W =
array([[-0.948, -0.933, -3.853,  0.771, -0.102,  0.805, -0.221,  1.170,
        -0.279,  1.554, -0.266,  0.806],
       [-0.857, -0.939, -3.748,  0.768, -0.049,  0.752, -0.206,  1.117,
        -0.296,  1.477, -0.264,  0.786],
       [-1.038, -0.907, -4.350,  0.798, -0.145,  0.859, -0.257,  1.319,
        -0.275,  1.621, -0.261,  0.899],
       [-0.813, -0.941, -3.698,  0.761, -0.023,  0.757, -0.194,  1.106,
        -0.301,  1.413, -0.268,  0.777],
       [-0.964, -0.929, -3.934,  0.775, -0.123,  0.811, -0.227,  1.196,
        -0.278,  1.561, -0.270,  0.821],
       [-0.977, -0.927, -3.965,  0.776, -0.126,  0.814, -0.240,  1.221,
        -0.278,  1.580, -0.255,  0.827],
       [-1.153, -0.894, -4.601,  0.827, -0.147,  0.890, -0.261,  1.416,
        -0.266,  1.750, -0.247,  0.945],
       [-1.028, -0.915, -4.191,  0.793, -0.135,  0.839, -0.259,  1.266,
        -0.278,  1.611, -0.260,  0.869],
       [-1.073, -0.899, -4.507,  0.815, -0.146,  0.841, -0.259,  1.358,
        -0.241,  1.649, -0.237,  0.928],
       [-0.719, -0.942, -3.678,  0.759,  0.009,  0.716, -0.225,  1.104,
        -0.301,  1.362, -0.272,  0.773],
       [-1.104, -0.897, -4.540,  0.797, -0.145,  0.861, -0.260,  1.379,
        -0.272,  1.689, -0.232,  0.934],
       [-0.910, -0.937, -3.791,  0.764, -0.088,  0.802, -0.227,  1.144,
        -0.291,  1.537, -0.251,  0.795],
       [-0.905, -0.938, -3.766,  0.760, -0.063,  0.791, -0.224,  1.132,
        -0.296,  1.496, -0.269,  0.790],
       [-0.986, -0.919, -4.118,  0.786, -0.121,  0.823, -0.251,  1.224,
        -0.259,  1.593, -0.255,  0.855]])
Rows and columns are counted from 1.
row 1 col 1 = -0.948
row 14 col 4 = 0.786
row 7 col 2 = -0.894
row 14 col 9 = -0.259
row 3 col 6 = 0.859
row 14 col 3 = -4.118
row 6 col 4 = 0.776
row 11 col 9 = -0.272
row 13 col 1 = -0.905
row 11 col 2 = -0.897
row 10 col 8 = 1.104
row 2 col 3 = -3.748
row 14 col 12 = 0.855
row 2 col 5 = -0.049
row 7 col 11 = -0.247
row 4 col 3 = -3.698
row 1 col 12 = 0.806
row 6 col 7 = -0.240
row 13 col 3 = -3.766
row 10 col 11 = -0.272
row 5 col 8 = 1.196
row 11 col 1 = -1.104
row 14 col 10 = 1.593
row 9 col 7 = -0.259
row 7 col 12 = 0.945
row 3 col 3 = -4.350
row 11 col 6 = 0.861
row 2 col 6 = 0.752
row 4 col 2 = -0.941
row 2 col 9 = -0.296
row 11 col 10 = 1.689
row 5 col 4 = 0.775
row 1 col 4 = 0.771
row 11 col 8 = 1.379
row 1 col 11 = -0.266
row 3 col 8 = 1.319
row 1 col 3 = -3.853

arr =
2.946	1.178	-0.697	-2.443	-0.806	0.993	-2.892	-1.782
1.992	2.651	0.342	-2.221	2.673	0.220	0.572	3.999
-3.317	-0.019	-1.395	1.589	-4.052	1.623	-0.249	1.733
-1.496	4.282	-4.224	1.174	2.067	3.204	-0.855	0.681
0.891	1.863	-3.046	2.147	0.976	-3.025	2.880	-1.596
-1.349	0.073	-0.600	0.180	-2.687	0.033	2.084	-1.453
-0.130	-0.109	2.691	0.209	-0.853	1.695	0.862	1.149
0.886	-0.457	-2.842	-2.838	4.588	4.895	-1.373	3.591
-3.179	0.182	0.340	0.662	-1.344	1.661	1.007	1.256
0.641	2.912	-3.043	-0.463	2.081	1.151	-0.591	-0.287
2.177	1.398	1.012	-1.086	-1.800	-1.979	0.048	-2.648
0.810	1.079	-2.188	2.738	3.640	1.999	-0.667	-1.839
3.759	1.038	-0.483	-0.076	0.245	-0.301	0.760	0.199
1.857	-2.830	0.553	-1.233	-0.878	0.435	0.448	3.080
3.874	2.115	-2.715	0.892	5.398	-2.755	2.566	-2.557
Indices start at 1.
(1, 1): 2.946
(11, 1): 2.177
(6, 6): 0.033
(11, 8): -2.648
(1, 4): -2.443
(8, 2): -0.457
(10, 7): -0.591
(14, 7): 0.448
(12, 6): 1.999
(2, 5): 2.673
(7, 2): -0.109
(8, 1): 0.886
(9, 2): 0.182
(3, 2): -0.019
(12, 8): -1.839
(3, 5): -4.052
(5, 6): -3.025
(4, 5): 2.067
(10, 1): 0.641
(13, 6): -0.301
(9, 6): 1.661
(2, 6): 0.220
(5, 3): -3.046
(7, 3): 2.691
(15, 4): 0.892
(14, 4): -1.233
(7, 5): -0.853
(11, 6): -1.979
(2, 7): 0.572
(6, 5): -2.687
(15, 8): -2.557
(2, 3): 0.342
